In the data rows, the value 128 means zero.
Each second row below is the first row of its pair, turned about zero in one of four ways (a turn may also mirror it), then rescaled, with some noise.
After each pair comes the number of its way: 0 for the first way seen, 1 for the next new one, and so on.
[171 110 138 114 107 102 220 117  70 143 159 108  87 178 148]
[ 84 159 169 194  98  58 109 111 162 153  74  88 170  98 111] 0

[ 96  80 117  95 104  88 100  83 108  99 123 131  99 114  98]
[131  66 179 108 114 135 102 105 136 188 136 129  90 131 142] 1

[131 201 178 194 119 168 176 138 205 189 145 181 181 138 147]
[116 168 107 172 223  96 152 171  80  76 193 101 226 128 124] 1

[160 109 127 175 125 142 128 149 154 109  98 153 118 101 139]
[140 112 124 113 132 147 102 124 180  80 154 129 149 140  92] 0

[111 111 117 112 114 107 105 103 114 107 116 112 121 108 109]
[ 96 140  85 153 130 155 102 155 118 136 144 162 123  71 136] 2

[116 114 128 109 115 112 123 122 124 107 120  99 125 121 105]
[104 135 102 139 124  88 160 150 118 109 205 135 137 110 124] 2

[129 116 120 114 114 111 113 129 107 137 108 120 123 123 120]
[112 133 112 129 102 136 133 122 117 134 139 145 138  99 143] 2

[141 144 144 112 136 136 136 153 132 125 136 140 133 139 129]
[133 149 137 126 134 120 146 129 104 136 133 121 127 150 114] 3

[ 97 119 148 145 159 141 152 134 162 141 147 122 125 181 122]
[177 179 153  96 149 116 166  98  95  92 168 149 116 116  80] 1

[117 109 107  93 108 102  98 102 107 108 100 111 116 114  84]
[ 93 160  95 132  98 131 120 151 100 162 165 143 132  91 161] 2

[234 202 174 168 134 184 142 143 174 164 183 156 201 207 164]
[233  69 211 189 177 141 189 125 164 171  88 142 131 230  97] 2

[ 57  34  57   0  33  38   0   0  97  32  48  61  86 117 103]
[ 60 119   0  27 184 119 181 233  97 161   0 203  79 154 202] 3

[113 115 116 117 120 110 108 109 112 112 122 114 106 114 108]
[118 111  89 125 170 145 151 161 135 126 131 161 127 121 133] 3

[115 120 139 122  95 109 131 123 128  56 125 109 138 125 148]
[108 135 136 109 123 135 108 138 108  59 106  83 123 144 171] 0

[136 126 128 155 130 134 136 135 118 127 133 147 155 124 133]
[155 147 139 117 142 145 114 124 126 128 125 170 115 108 131] 3

[120 120 117 110 121 124 127 118 113 104 110 120 117 125 122]
[129 149 102 116 137 138 167 147 106 108 130 141 117 129 134] 3

[157 223  86 137 164  54 206 115 130 151 199 108 164 144 219]
[208  71 189 197  99  93  33 113  58  94  82  89  79 143  71] 2

[167 147 252 255 118 255 255 255 150 130 144 255 159  46 140]
[ 96  52 255   0 255 118 190 161 255  58 137 100  96 247  40] 2

[ 95 107  90 122 120 103 139 125 155  84 102 110 119  66 130]
[ 86  76 141 109 103  99  75 112 130 137 133 196 120 121 126] 1

[130 127 112 141 119 111 134 146 124 134 105 136 134 126 115]
[ 91 108 131 137 126 130 138 120 170  88 129 140 110 124 134] 3

[130 132 135 138 104 104 119 131 140 139 135 132 123 135 138]
[126 120 145 161 141 121  96 116 110 121 142 132 131 110 161] 3

[126 131 126 119 117 129 111 133 123 125 121 131 130 127 130]
[140 165 115 112 145 136 122 122 109 135 148 128 116 132 123] 3

[121 101 101 121  98 110 120 102 111 129 121 121 130 138  98]
[118 111 100 136 124 143 159 143 117 124  99 180 123  83 150] 3

[111 112 116 107 110 110 111 110 114 107 110 113 116 112 106]
[100 159 105 121 132 137 154 173 121 121 140 176 110 116 139] 3

[116 119 135 118 119 117 108 136 121 103 119 116 127 126 111]
[123 126  96 129 102 125 128 129 105 111 139 114 102 115 140] 0

[148 140 107 123 111 134 122 117 121 128 125 118 121 122 132]
[117 108 129 131 110 115 135 141 106 121 125 120 117  96 111] 3

[120 113 119 117 107 114 121 118 112 114 118 116 118 124 117]
[130 109 153 133 115 135  99 104 152 149 119 142 136 144 138] 1

[112 111 120 124 112 116 110 113 117 119 108 122 129 112 111]
[129 131 124 126 139 141 129 150 127 115  87 139 100 114 147] 0

[105  99 105 104 112 104 100  94 109 105 106 107 108 110 101]
[ 98 177  81 132 115 134 110 144 122 134 149 163 132  63 159] 2

[102 126 119 126 124 115 128 110 138 117 134 134 129 132 112]
[134 127 144 115 134 109 137 108 138 148 159 139 139 120 127] 1

[ 94  97 122  99 105  86 118 117 118 103 109 121 136 113 119]
[104 120 154 103 109 122  97 110 164 159 139 154  98 125 104] 1

[130 155 135 126 146 126 121 131 130 139 139 136 119 122 136]
[157 142 133 132 121 140 115 138 110 142 139 132 140 160 131] 0

[120 123 126 120 125 133 117 129 124 116 128 133 149 139 135]
[142 145 127 117 137 123 124 142 158 116 132 119  97 146 137] 1

[119 133 121 132 118 138 122 125 129 125 124 132 138 131 111]
[145 126 121 117 121 136 149 138 132 141 125 120 119 111 148] 0

[150 146 209 166 139 158 218 214 137 184 199 118 163 206 113]
[139 213 201 208  68  81 138  77  95  98 225 126 124  94 149] 3

[141 158 120 149 172 141 152 135 175  99 107 109 141 194 107]
[179 129 168 109  95 136 163 126 155  94 152  55 118 156 142] 3

[116 139 129 147 167 133 139 121 162 148 144 166 122 153 131]
[147 132 114 130 111  95 147 120 136 131 113 190 174 125 108] 0

[123 131 109 138 107 133 136 138 114 140 115 144 153 135 140]
[100 127 110 139 168 145 110 150 145 132 136 159  99 128 126] 1

[115 118 124 111 120 114 113 112 113 119 114 115 119 122 121]
[102 142  97 132 151 147 147 170 122 104 116 131 117 136 138] 3

[108 112 112 111 117 116 118 116 117 114 109 109 116 116 105]
[119 123  88 122 148 137 145 137 122 154  81 127 134 126 125] 3

[107 107 112  97 110 114 109 106 108 106 106 117 108 112  91]
[120 134  89 114 112 129 109 156 123 135 127 167 121  73 122] 2

[ 91 128 108  88 165 131 128  44  95 119 134 163 104 102 141]
[137 195 169 128 101 125  85  77 112 114 141 175 173  70 120] 2

[126 128 104 135 163 134 143  82 125 126 124 119 143 100 146]
[168 140 104  84 135  81 160 156 127 154 120 140 172 128 117] 0

[116 132 118 103 136 142 160 138 146 137 119 115 133 133 127]
[134 140 107  97 116 122 151 127 145 132 167 139 135 136 127] 3

[133 120 148 113 111 125 116 119 161 142 150 159 133 130 139]
[113 104 156 141 109 157 150 115 120 120 148 101 164 141 130] 1

[122 134 135 114 110 121 119 120 121 117 108 116 113 136 127]
[108 130 155 151 118 139 137 117 131 139 100 151  90 138 147] 1

[128 136 119 123 128 126  95  92 111 136 139  87 133 119 146]
[136 142 140 134 137 124 157 132 139 133 114 129 107  92 164] 1

[132 122 116 116 113 125 139 136 126 131 124 117 146 123 130]
[107 161 127 122 119 128  77 107 135 143 141 127 118 134 119] 1

[129 141 119 108 134 141  93 134  99 140 160 172 117 120 124]
[120 113 158 123 149  90 102 144 115 142 155 193 104 138 145] 0

[110  92 107 103 132  98  94 101 118  86 108 103  95  87  88]
[108 195  46 119 136 146  68 114 121 127 165 135 112  81 149] 2

[118 112 111 111 126 114 113 120 120 118 114 127 125 120 114]
[106 144  99 122 114 130 114 157 131 139 153 162 126 113 135] 2

[204 185 165 176 117 151 159 138 217 203 182 162 117 191 101]
[185  48 187 205 131 181 189  98 212 116 116  98 124 192 171] 2

[ 83 118  89  97  77 159  98 153 122  88 133 101 126  98  84]
[108 170  79  77 134 190 101 156  87 118 146 169  83 102 132] 3

[107  66  73  45  94 107  83  62  93  60  80  32  73  86  51]
[124 197 138 134 109 201 191 242  60  81  92  54 102  88 139] 0

[121 131 116 105 152 142 113 109 147 109 115  92 103  96  86]
[160 131 118 124 144 149 132 141 157 162 131 122 102 143 104] 3

[115 124 106 126 105 121 103 123 122 108 129 106 111 130 126]
[120 162 151 144 124 141 127 130  95  96 113 136 119 105 151] 0

[130 182 140 151 160 136 147 172 148 171 147 163 147 165 160]
[136 104 184 151 121 129 149 104 127 141  63 100 120 179 117] 2

[113 127 125 127 116 126 120 129 121 125 133 130 115 129 124]
[136 125 127 126 147 107 119 132 145 160 127 141 104 113 121] 1

[110 129 133 117 100  98  93 116 121 108 125 106  99  99 103]
[155 142 129 109 137 155 121 156  65 124  93  80 123 144 135] 0

[255 255 237 238 208 255 219 230 242 235 255 184 191 238 250]
[255 201 255 175   0  60  11   0  42 152 255   0 147  66  47] 3

[255 239 255 255 255 218 255 255 255 255 255 255 255 153 255]
[255   0 255 240 255 219 230   0 244 106   0   0 178 255   0] 2

[134 140 129 131 154 135 153 156 136 168 144 184 178 150 151]
[ 91 136 105 133 151 142 155 177 140 109 195 118 189 142  93] 1

[124 129 133 138 116 138 150 155 111 126 111 116 118 145 107]
[ 92  76  97 104 117  63 137 124 130 132 138 135 144 111 157] 2

[122 101 100  85 138 103 116 101 102 100 127 111 104 116  71]
[122 173  88  81 105 113 122 102 102 134 188 157 106  84 161] 2

[148 125 105  99 118 112 136 121 125 162 120 121 128 130 158]
[123  91 115 158  73 109 131 124  97 128  95 135 121 132 118] 3

[113  96  83 107 113 101 141 126 111 124 119 128  96  99 112]
[111 103 114 108 101 155  94 103 139 159 103 189 113 148 130] 1

[125 145 136 107 136 148 144 143 152 161  94 158 153 116 149]
[102 100 139 117  84 102 113  97 117 157 134 119 157 139 122] 3

[ 87 114 105 109 103  84 119 114 122 117 151 120 110  88  72]
[138  97 145 145  90 122 147 165  96  99 106  97  75 123 153] 0

[106  98 107 104 118 108 101 103 114 110 121 103 115 110 111]
[135 124  61 115 144 136 133 155 134 146 115 164 120 136 126] 3

[160 138 202 166 156 131 145 148 134 158 162 145 166 175 140]
[145  88 180 169 204 119 130 102 122 139 113 121 177 167 111] 2

[113 100 115 109 117 117 109 116 122 111 115 113 120 114 111]
[104 153 129 106 113 138 153 160 103  95 147 126  96  89 137] 0

[120 118 119 117 115 119 119 117 117 117 122 120 115 116 111]
[138 123 128 152  99 131 137 102 136 146 121 150 114 104 153] 1

[197 207 232  77  45 120  68  12  22 130  79  76  68 151 163]
[106 231 113  77  58 215  11 158 130 219  14  94 159  90 238] 0

[157 209 188 125 150 150 137 150 128 140 186 127 161 162 128]
[147 123 131 171  98  67  92  88 134 178 188 172 163 169 215] 0

[108 120 115 120 125  97  96 106 103 135 124 122 108 104  94]
[130 131 112 120 132 155 136 130 100 134 170 147 110  71 147] 2

[232 109 179 166 115 115   8 152 129 160 240  10  90  58 255]
[239 154  46 255 140 102   0 127  77 123 121 153 114 129 138] 3

[105 108 101 126  98 124 144 152 104  98 110  83 129 124  98]
[ 97 145  76 131 119 185 168 151 144 109 147 161 136  99 142] 3

[122 104 113 111 114 121 125 119 104 105 105 119 114 124 111]
[134  84 117 110 105 125  92 134 142 139 126 148 110 127 142] 1

[114 188 129 138 189 140  82 120 201 115 197 225 151 156 167]
[ 71  92 117  77 168  65 213 179  74  99 146  74 180 133 140] 1

[190 196 195 215 104 190 163 171 198 198 165 204 210 164 173]
[160 120 136  81 144  85  86   2 255 171 198 167 141 166 127] 0

[107 111 114 109 108 105 109 113 114 108 111 112 115 115 107]
[123 125 126 116 116 148 122 174 112 118  95 126 108 108 145] 0

[106 105 107  98 100 107 105 112 105  98 102 106 113 112 103]
[162  99 159 128  98 146  81  88 126 176 128 153  95 145 150] 1

[131 125 124 118 131 124 124 135 123 129 135 143 124 132 112]
[127 145 155 133 140 116 132 127 138 131 112 150 140 136 112] 3

[148 183 133 156 130 168 155 137 154 143 135 179 171 185 134]
[132 159 118 115 114  96 110  74 196 124 196 164 154 130 124] 0

[111 129 125 126 127 114 117 122 121 112 124 128 126 131 137]
[124 137 131 115 136 123 109 133  98 114 147 133 128  84 142] 2

[111 112 122 100 137 121 102  81 116 107  84 121  96 102  96]
[126 156  84 114 103 156 132 188 102 108  99 151 117 120 129] 0

[119 143 117 115 120 125 124 125 125 121 119 132 146 125 122]
[114 125  96 137 138 140 120 138 137 154 144 137 116 130 123] 1

[118 123 126 118 114 116 117 115 124 104 117 126 120 119 115]
[128 133 116 128 106 165 130 149 119 105 115 121 133 128 144] 0

[ 69 142  80 144 129 141 221  97 188  72  27 159  64 108 139]
[141  82  48 111 154  71  63  88  73 124 145 255  97 145 124] 1

[122 117 116 119 125 123 117 123 117 118 114 124 119 124 123]
[141 142 150 134 132 142 120 155 110 130 125 124 133 104 147] 0

[102 126  95 108  56  76 112  94  40 117  35  52  37  30  75]
[ 47  69   0 186 186 186 134 187 187 125  95 142  87  78  99] 3

[142  89 103 119 166 103 187 121 159 149 112 148 121  88 111]
[126  99 123 139 115  92 164 172 157 122 136 134 103 121  35] 0

[111 103 146 109 108 116 125  82 131 150 107  97 154 115 129]
[122 110 101 109 108 139 128 172 133 139  89  87 113 109 118] 0

[135 133 151 112 100 152 115 134 108 108 131 143 116 126 143]
[136 128 104 164 135 141 128 101 124 138 115  79 135 161 169] 1

[145 120 129 136 156 148 139 137 159 143 132 144 145 123 131]
[157 121 165 141 100 127 127  90 114 129 154 114 113 141 123] 3

[130 126 126 128 128 138 132 129 131 123 130 142 131 140 128]
[130 136 111 100 103 142 123 119 110 106 141 132 150 137 134] 1

[111  91 111 109 115 100 109 136 110  99 116 110 122 115  89]
[103 144 129 169 116 163 154 161 111 109 144  91  97 114 126] 0

[103 109  89  97  99  97  87 101  97  82  99 100 122 105 113]
[100 132  42 111 130 162 138 174 127 103  74 141 117 131 160] 3

[105 137 124 147  92 118 129 143 127 137  94 142 123 122 161]
[ 68 114 105 138 134 137 102 143 139 138 136 128 157  96 155] 3

[115 110 108 118 123  95 131 119 119 114 120 130 119 111 113]
[135 135 115 128 133 115 123 174 140 101 127 134 132 143 123] 0

[100  84  89 101 128 120 106 118 111 127  99 112 158 112 123]
[ 94 148  96 120 131 150 178 172 108 146 142 138 117  95 132] 0

[ 85   1 150 255 255 255 175 255  51 255  85 112 125 255 255]
[ 28 103 184   0 160   0 255   0 212 120   0   0 255 205   0] 2

